0: [150 134 153  96 105  55  94 109 165 161 137 112  83 136  95 126]
1: [102 112  95  46  99  68 125 178  99 184 118  85 125 107 118  63]
2: [131 135 159 126 112  67 112 122 158 131 126 107  91 134  91 120]
3: [203 129 150 138  93   0 179 127 161 154  96   0 133 179 222 112]
4: [129 132 128 158 154 217 187 108  97  93 126 124 198 126 182 164]
5: [121 124 132 175 189 176 199 123  67  99 121 142 172 113 255 150]
6: [119 112 122  91 112  31 174 190  84 139  82  83 152 107 167 115]
7: [106 110 125 130 142 122 155 118  77 116  82  93 184  67 181 162]
8: [134 134 122 208 172 175 172 113 124  86 138 156 193 129 255 165]
9: [105 120 100  41 124  71 132 150  51 141  91 128 131  64 133  60]
10: [149 130 155 119  98  46 112 135 149 145 129  57 115 171 111  99]
11: [143 132 146 111 127  71 137 121 153 145 125 101 124 145 154 121]
12: [133 127 127 139 142 207 153 192 113 155 129 136 171 124 119  64]
13: [112 125 101 142 152 195 136 162 102 127 135 153 146 119 122 107]
14: [161 155 167 253 131  47 191 116 175 149 125  69 164 255 195 127]
15: [132 139 129 113 104 124 130 104 141 124 133 165  42 134  68 171]
16: [161 133 135 159 121 120 197 164 124 143 115  62 159 174 187  83]
17: [106 124 132 166 173 210 167 114 104 100 129 143 148 118 216 181]
18: [128 133 144  89  77  72 128 124 142 130 129  76  76 164 104  66]
19: [ 99 124 123 147 143 164 148 126 105 164 125 132 172 125 111  67]
20: [163 124 131  86  56  19 113 136 159 152 119  83 115 163  83  99]
21: [142 117 165 193 132 142 138 126 188 144 150 134 138 163 119 122]
22: [186 131 176 134 103  58 127 122 143 133 113 109 147 154 174 121]
23: [146 131 136 126 116  57 136  97 144  87 114  85 149 136 142 201]
24: [100 134  98 141 136 168 137 184  96 137 130 129 128 136 115  53]
25: [117 124 145  87 112 113  72 111 120 105 124 148  98  99 102 163]
26: [ 91 136  89 142 167 189 100 125 127 126 136 164 134  83 133 144]
27: [122 124 137 190 150 136 195 125 112 107 121 115 179 151 184 149]
28: [113 123  81  87 142 122 123 176 110 140 126 110 129 101 111 105]
29: [124 128 135  98 119  90 127 109 110  95 113 112 131 106 132 180]
30: [119 131  97 154 159 255 124 123  77 123 141 216 137  92 117 163]
31: [ 55 124  96  43 125 178 109 127  77 103 122 156 140  53 104 153]
32: [124 127 138 155 115 182 112  85 164 110 148 141 111 152  97 217]
33: [139 136 137  78  93 116  96 105 130  86 134 149  91 121 103 175]
34: [ 93 127 125  70 140 144 110 134  99 104 112 146 145  73 136 130]
35: [134 124 136 101 122  11 222 166 118 136 103  73 164 118 136  44]
36: [128 109  99 143 144 123 175 191  81 137 119  89 152 121 153  70]
37: [ 96 130 117 123 147 221 115 124  95 109 141 206 109  97 121 190]
38: [132 129 131  75 121  35 194 169 108 150  94  59 165 120 197  82]
39: [131 119 118  65 121  68 120 158  83 150 106  99 125 108 113  59]
40: [110 128 101 102 124 195 123 136  84 114 130 155 130 107 122 132]
41: [137 139 148 255 172 146 171  89 206 138 134 147 174 173 203 222]
42: [ 97 134 107 150 149 255 110 111 133 107 154 189 137 124 100 175]
43: [133 137 149  97 112 125  90 112 144 114 126 152  71 106  71 179]
44: [124 126 132 107 135 145 119  89 130 112 130 159 104 107 133 180]
45: [ 72 122 112 165 152 236 157 137  87 124 122 157 189 112 135 125]
46: [130 134 142 114 124 134  73 101 136 128 129 170 125 126 114 167]
47: [131 118  69 120 120 149 142 169 119 195 132 141 171 116 138  95]
48: [151 132 135 117 102  76 130 121 161 137 121  91 128 140 114 125]
49: [141 125 145 118  99  74  93 123 139 139 124  64 108 156 115 121]
50: [ 79 128  77 137 160 251 124 133  98 127 139 201 147  83 121 138]
51: [114 108  84  52  99  62 137 178  90 160 112  86 132  81 113  35]
52: [114 129 119  59  97  76 134 197  90 139  85 106 120 104 113 102]

[133 140 137 207 127 156 116 105 141 107 144 221 100 142 104 202] >> 32
[135 123 101 147 131 179 148 178 100 124 131 134 145 122 123  91] >> 13
[131 129 115  62 131  81 120 144  94 146 113  81 124 122 106  37] >> 39
[116 143 131 192 132 205  85 103 144  87 148 191 136 148 138 164] >> 42
[123 127 121 154 201 199 163 118 119 110 128 176 178 110 202 168] >> 17
[212 128 185 151  98  33 161 135 139 134 112  86 160 166 202 102] >> 22
[134 131 129 111 113 108 119 130 151 136 136 103 135 112  89 104] >> 48
[133 109 140 220 121 218  87  90 149 118 183 184 100 166 104 207] >> 32
[133 129 137 175 145 150 137 116 133 129 149 119 115 153 135 188] >> 32
[136 129 143 164 127 167 105  91 200 129 129 165 109 149  94 175] >> 32
[ 40 128 101 138 155 255 130 124  94 114 128 182 158  92 113 164] >> 50
[111 123  92  79 147 117 122 176 106 142 126 112 126  85 111  92] >> 28
[136 134 149 204 144 182 100  89 203 136 178 187  97 169 113 189] >> 32
[121 135 114  52 129 103 118 145  92 138 127  86 111  98 104  75] >> 39
[144 133 175 199 140 164 186  96 195  88 142 117 175 204 162 229] >> 41
[171 126 156  92  72  78 114 130 148 142 132  85  81 160  75  75] >> 18
[120 104 134 109 119  35 154 180  65 131  65  39 180 116 196 116] >> 6
[138 113 139 110 124  31 193 132 104 140 107   0 166 129 218  65] >> 38
[ 80 122 108 109 137 128 112 135 116 101 106 158 103  32 134 142] >> 34
[133 129 145 183 130 153 115  94 172 116 145 130 110 157  88 172] >> 32
[138 129 159 106 129  36 192 132 125 123  95  64 171 140 216 121] >> 38
[142 147 136 197 127 126 138 117 214 170 137 128 127 200  98 111] >> 21
[173 138 172 114 104  19 130 125 167 166 126  63 110 152 112 100] >> 10
[152 133 132 233 115 123 122 132 220 153 158 120 132 235 105  94] >> 21
[135 136 136 164 114 156 127  82 180 133 159 160 106 156 112 162] >> 32
[171 125 190 158 109   0 170 127 154 137 116   0 158 161 196 109] >> 3
[134 141 128 121 153 146 101  92 141 124 131 133 130 121 143 181] >> 44
[158 141 129  86  94  18 119 132 177 138 127  84  85 168  80  84] >> 20
[153 134 150 120  78  34 122 131 168 156 132  65 102 170 113  78] >> 10
[121 131 113 168 158 237  96  90 175 113 133 197 115 132 103 199] >> 42
[174 139 112 105  85  21 121 137 157 162 129  90  77 158 108  98] >> 20
[116 137 134 208 144 196 126 110 123  99 135 170 143 139 195 187] >> 17
[125 126 133 143 161 227 114 121  89 116 144 200 140  83 110 135] >> 30
[116 125 130 104 110 107  49 101 122  95 165 178  85 108  80 133] >> 25
[142 132 163 184 141 149 191 114 163  99 137 112 190 185 186 179] >> 27
[124 123 102 125 118 131 118 168 107 140 111 117 115 107 127 105] >> 28
[142 145 140 160 107 164  72 103 165 112 149 167 114 148 111 138] >> 46
[115 118 106 108 138 156  88 137  77  99 140 170 103  78  97 154] >> 40
[176 128 133 200 127 157 128 113 173 136 149 141 124 177  99 138] >> 21
[126 132 134 186 156 154 159 126  97 110 121 114 178 137 189 138] >> 27
[131 135 124 173 149 194 127  94 194 112 133 184  99 150 119 215] >> 32
[134 139 128 183 145 209 102  79 191 127 160 177 109 147 106 179] >> 32
[188 135 128  83  81  22 112 133 173 129 122  79  99 160 105  78] >> 20
[108 123 116 184 169 204 166 119  75  80 129 155 127 111 212 171] >> 17
[139 140 129 181 151 207  91  88 196 128 156 162 109 144 105 172] >> 32
[111 131 122 196 153 185 132 137  95 120 125 160 159 136 206 127] >> 17
[156 120 124 116 126 108 114 135 126 150 127 136 122 122 105 107] >> 48
[144 146 153 200 118 131 133 121 199 169 142 143 137 181  84 106] >> 21
[120 133 131 189 143 166 122 123 105 103 122 165 130 124 193 172] >> 17
[142 122 135 100 133  27 196 176  48 128 114  35 168 113 182  59] >> 38
[132 131 134 206 166 178 163 123 122 110 129 146 185 148 179 139] >> 27
[116 124 123 143 133 133 126 111 119 103 142 155 106 121 108 171] >> 44
[ 99 143 107  53 135 141  87 148  88 134 112 151 107 101 109 116] >> 34
[131 117 149 187 142 108 187 144 119 138 124  78 162 168 180  81] >> 16
[ 71 120  86  23 142 147 111 137  70  90 124 138  89  38  96 138] >> 31
[147 116 144 217 143 133 194 145  96 129 110 116 237 168 195  87] >> 27
[127 120 122  80 109  69 140 154 101 156 116  90 114 110 108  50] >> 39
[116 120 124 172 152 139 134 114 124 105 128 147 118 110 158 180] >> 44
[117 129 129 127 138 175 112 133 115 119 130 152 126 116  98 140] >> 40
[123 110  97  37 106  85 126 219  87 141 104  99 120  85 134  20] >> 51
[100 134  99  13 127 171  85 135  53 101 121 152 118  55 135 152] >> 31
[117 116 112  85 130 139  83 136  65  94 132 164  86  87  91 146] >> 25
[188 130 171 127 101  66 144 120 148 135 116 111 122 150 168 137] >> 22
[149 135 146 113  97  23 117 127 167 127 116  61  89 174  96 109] >> 10
